In the rows, 128 means zero.
Rotation paths and how fast each direction turns (degrees per step)
Each turn is a multiple of 5 degrees from 10 to 175, or 0.
Each row of a path follows its step; steps can be skipped.
Rotation 1:
step 0: [126 128 129 129 127 115 140 134 126 125 124 132 129 103 136 125 119 132
 118 128 126 146 138 134 139 122 131 130 137 128]
step 1: [115 125 115 131 129 132 138 115 113 132 126 129 126 127 130 126 124 134
 132 122 122 136 116 129 130 120 111 142 126 116]
step 2: [118 146 132 137 117 134 140 130 131 119 141 124 136 130 130 127 142 141
 136 127 134 129 125 139 123 127 131 135 121 126]
step 3: [132 134 129 121 133 137 132 143 122 121 117 122 129 119 124 118 123 122
 130 115 137 142 122 145 125 127 138 128 136 132]
step 4: [128 127 129 125 127 125 136 121 132 115 124 131 125 120 126 124 132 121
 122 131 118 144 131 131 139 111 109 139 142 132]
step 5: [118 132 121 138 130 119 141 122 116 131 132 122 128 110 130 128 135 140
 124 128 124 135 125 131 132 115 132 124 117 115]
step 6: [123 134 122 132 124 130 136 134 118 130 135 129 137 134 133 110 128 131
 140 112 135 126 118 134 124 123 127 148 123 133]
step 7: [127 136 136 130 111 139 141 142 133 115 129 130 136 120 122 129 121 127
 132 128 124 143 136 141 123 130 126 130 138 127]
step 8: [119 133 131 123 136 132 128 119 120 121 119 130 112 110 131 131 127 129
 117 123 134 146 116 137 136 124 124 130 134 127]
Directions:
[125 126 129 124 134 126 129 130 126 129 126 126 132 130 127 127 123 127
 133 124 131 130 126 124 135 130 128 130 126 131] | 135
[130 132 127 129 128 128 124 124 127 130 133 121 128 127 129 125 132 127
 134 126 132 127 132 129 125 129 132 131 124 130] | 100
[132 132 129 130 128 126 128 131 131 130 127 122 133 122 124 130 127 130
 128 130 123 128 127 126 130 133 130 129 129 122] | 155
[131 132 127 129 124 129 132 130 127 128 125 132 128 129 130 133 126 127
 136 129 129 126 123 130 125 132 125 128 122 129] | 80
[127 133 127 129 126 127 131 129 130 127 130 128 133 134 127 124 125 122
 124 129 130 126 123 128 125 127 136 127 130 129] | 95
Rotation 2:
step 0: [131 120 123 135 138 145 128 133 118 116 109 131 127 126 127 117 111 117
 134 131 145 137 129 125 131 122 121 128 126 113]
step 1: [134 132 112 118 127 124 119 125 133 114 119 125 134 138 121 121 118 118
 116 137 144 147 127 129 122 124 136 143 124 123]
step 2: [125 128 120 122 136 138 131 137 119 113 129 134 113 133 120 135 114 126
 130 134 129 144 114 135 124 129 119 148 119 136]
step 3: [141 118 116 111 129 142 130 131 140 117 124 130 122 131 118 142 119 117
 123 115 131 134 136 139 117 123 125 129 131 136]
step 4: [122 113 132 129 123 138 124 146 129 123 111 135 119 123 121 132 108 120
 139 125 131 139 128 122 121 117 139 133 139 133]
step 5: [123 118 127 122 125 142 113 126 138 116 114 119 122 127 115 116 124 129
 121 139 127 146 135 134 116 118 125 121 130 120]
step 6: [132 118 132 121 126 122 118 126 115 121 125 121 117 143 123 116 119 135
 128 126 123 150 129 126 120 119 124 148 133 138]
step 7: [129 114 122 132 140 135 120 114 131 108 130 133 113 131 124 133 114 136
 113 117 123 136 127 126 124 124 115 126 128 137]
step 8: [134 119 131 129 129 137 119 122 123 129 114 130 125 145 121 132 108 117
 126 112 137 130 125 125 124 130 124 125 151 133]
Directions:
[126 125 129 128 127 127 125 133 127 130 130 129 128 127 131 131 128 131
 128 129 131 127 126 122 129 128 131 139 133 129] | 155
[127 129 127 130 122 128 128 131 130 131 126 126 132 126 124 130 123 132
 129 125 132 133 129 125 132 130 126 123 129 122] | 85
[125 130 129 130 127 131 127 128 130 126 132 127 129 127 128 133 133 121
 132 124 132 133 125 133 127 132 132 130 127 128] | 45
[130 133 127 129 134 125 127 123 129 125 128 126 127 129 130 125 125 131
 125 122 132 129 120 127 131 126 128 131 128 124] | 60
Rotation 3:
step 0: [136 144 129 135 117 133 122 122 134 142 133 123 139 135 137 132 136 124
 134 127 110 133 131 120 132 124 133 140 126 134]
step 1: [130 124 136 110 145 123 123 121 130 122 122 123 117 143 123 123 146 130
 124 121 142 125 128 126 124 136 127 125 121 131]
step 2: [131 120 131 135 126 133 142 131 121 136 136 118 120 115 134 138 127 115
 129 143 134 143 118 141 135 127 123 132 132 132]
step 3: [127 122 131 132 132 137 130 109 134 134 129 140 139 128 116 128 137 139
 126 127 113 115 129 119 139 113 130 128 126 125]
step 4: [127 126 135 113 121 129 138 133 126 121 114 135 116 119 127 128 124 129
 119 126 138 127 138 119 116 140 112 125 129 140]
step 5: [119 126 125 136 113 123 125 136 113 143 122 124 131 128 122 138 120 123
 127 122 127 132 128 141 141 117 143 121 137 129]
step 6: [138 134 132 128 116 123 119 119 139 120 130 117 141 129 137 125 142 136
 124 135 123 115 143 116 127 130 132 133 121 131]
step 7: [129 119 125 113 137 125 122 128 119 127 133 125 121 130 121 127 126 121
 116 122 140 138 124 129 128 155 132 119 133 126]
step 8: [130 141 133 153 126 126 135 126 136 139 136 121 127 122 131 126 126 113
 127 138 123 126 120 134 144 123 124 124 134 125]
Directions:
[129 121 129 130 130 131 124 131 128 125 124 129 128 126 127 130 124 125
 129 127 126 123 125 125 131 125 120 130 130 128] | 60
[128 125 127 125 124 129 130 131 133 132 131 131 128 127 133 132 127 124
 125 123 128 133 127 130 130 127 130 128 130 122] | 135
[126 124 127 123 129 127 130 128 128 128 123 127 125 128 133 129 131 130
 128 130 127 121 131 132 124 134 126 129 125 123] | 135
[124 129 128 124 128 131 124 122 135 124 129 128 128 131 127 132 126 128
 125 131 123 131 133 128 126 126 128 128 128 130] | 125
[126 127 130 130 124 126 130 124 130 127 131 124 131 124 129 129 129 129
 133 125 121 124 123 131 127 128 131 131 130 130] | 125
Rotation 4:
step 0: [135 134 129 130 132 121 133 136 141 125 120 152 121 123 136 129 134 134
 118 108 112 131 117 122 129 136 133 125 129 121]
step 1: [123 128 122 135 136 134 131 130 122 110 118 137 128 106 132 135 138 130
 127 136 134 122 111 137 123 118 127 142 123 123]
step 2: [125 119 106 131 124 143 130 124 120 127 120 135 122 128 126 131 111 124
 146 128 115 127 131 129 135 133 123 146 128 125]
step 3: [129 140 142 139 124 131 135 112 127 121 114 119 125 127 133 124 124 130
 131 138 106 129 137 117 142 126 135 131 124 135]
step 4: [118 136 138 115 145 127 132 129 121 111 124 121 126 136 113 141 128 131
 129 127 134 129 122 116 141 147 133 129 125 131]
step 5: [116 127 126 108 120 125 122 131 127 131 116 151 126 127 123 131 142 112
 129 135 127 120 129 118 133 130 128 118 116 122]
step 6: [123 123 130 138 128 145 117 125 139 133 127 129 136 119 127 129 133 125
 146 135 129 136 113 128 123 131 147 117 117 118]
step 7: [124 113 121 151 133 125 131 147 126 120 126 137 130 132 135 120 131 134
 129 133 117 139 131 129 136 147 127 125 124 128]
step 8: [123 128 126 128 128 138 142 136 132 112 124 116 133 126 120 125 133 133
 114 146 123 126 140 135 133 119 122 134 115 114]
Directions:
[125 127 129 130 131 133 127 127 126 128 131 133 125 126 124 124 130 125
 125 123 125 129 126 133 123 128 129 126 123 133] | 65
[130 130 129 131 132 128 129 132 127 129 131 122 125 131 135 126 131 130
 127 124 122 126 126 126 131 130 133 126 126 130] | 100
[128 128 127 125 122 134 127 125 135 133 131 127 125 125 130 127 124 125
 130 128 124 125 131 129 129 130 132 126 129 127] | 110
[124 124 125 129 132 131 126 128 131 131 130 130 127 126 135 130 130 127
 127 131 128 131 123 122 124 126 125 129 132 128] | 70
[130 130 129 127 122 128 131 127 128 127 126 129 131 131 129 127 132 123
 123 128 120 130 127 126 126 121 127 126 127 125] | 145
Rotation 5:
step 0: [124 148 130 131 115 132 126 126 113 137 123 138 140 133 136 132 142 122
 123 126 132 111 129 114 136 132 126 122 121 120]
step 1: [121 132 135 122 129 135 127 126 125 129 137 139 137 127 119 136 148 140
 117 126 131 132 145 128 139 130 108 133 124 124]
step 2: [129 133 126 131 124 134 124 132 135 130 119 130 121 147 127 123 147 131
 139 126 126 136 137 127 119 133 104 133 138 134]
step 3: [140 128 123 132 140 126 116 143 121 127 124 123 131 131 128 138 143 129
 136 136 109 122 132 136 119 136 128 141 134 121]
step 4: [125 142 121 142 122 140 136 137 127 120 139 121 121 121 134 139 139 124
 136 138 133 117 121 140 120 121 129 133 133 114]
step 5: [121 123 131 145 124 133 130 115 128 123 120 129 137 113 106 124 145 122
 127 132 131 120 124 140 125 127 131 123 133 118]
step 6: [101 134 135 152 129 125 128 125 132 128 116 127 142 133 124 130 128 129
 133 140 123 131 132 123 127 121 125 128 119 133]
step 7: [127 137 139 130 132 136 119 121 132 139 131 106 136 125 120 131 130 120
 136 140 126 143 146 124 133 138 130 129 119 127]
step 8: [127 151 135 133 129 129 117 130 118 129 123 127 125 121 140 120 132 130
 138 116 135 145 142 135 118 133 138 125 130 125]
Directions:
[125 123 130 130 126 123 124 128 135 122 125 132 125 131 124 129 131 127
 127 127 128 132 128 125 128 124 127 128 131 130] | 95
[124 130 129 128 124 130 127 129 129 131 133 134 127 125 126 129 128 124
 126 126 124 124 120 129 127 128 133 127 131 125] | 70
[135 130 129 131 126 131 130 130 128 121 129 132 134 124 129 127 129 124
 123 126 132 128 130 126 126 125 129 130 127 129] | 85
[129 130 125 130 133 126 124 129 129 130 120 132 133 130 129 121 129 130
 127 127 126 123 126 127 125 128 130 125 129 130] | 120
Rotation 6:
step 0: [130 133 119 139 137 127 110 120 131 135 137 136 135 118 116 134 129 129
 135 135 123 118 136 124 135 132 138 128 132 134]
step 1: [134 119 126 127 129 122 124 114 119 134 128 122 127 118 128 132 125 136
 135 137 132 115 122 128 120 111 129 136 128 143]
step 2: [119 119 132 129 126 109 134 124 129 131 122 131 144 134 140 135 129 133
 127 134 138 128 129 120 129 123 115 121 128 137]
step 3: [126 122 128 141 122 142 126 140 136 134 112 138 126 137 135 136 130 128
 128 139 139 130 129 117 123 123 128 120 125 125]
step 4: [129 142 136 126 123 142 122 122 128 129 123 127 140 115 132 132 131 124
 131 145 134 136 126 125 128 128 141 125 131 116]
step 5: [135 140 136 117 123 134 121 119 114 131 119 123 128 127 126 135 133 130
 119 130 124 126 135 135 128 115 117 134 141 124]
step 6: [127 140 125 136 117 110 122 124 132 125 125 129 130 141 117 135 129 140
 121 125 123 126 137 126 134 129 129 124 141 131]
step 7: [134 129 127 143 125 128 125 134 127 134 123 123 119 129 124 134 124 145
 132 120 132 130 114 123 126 125 144 127 136 142]
step 8: [116 137 132 128 125 131 141 131 129 136 132 124 141 121 139 123 125 137
 131 129 136 128 111 131 138 125 128 132 135 138]
Directions:
[130 130 127 125 134 129 132 125 124 126 131 124 131 130 130 130 130 132
 129 127 134 131 126 132 128 127 121 128 129 126] | 110
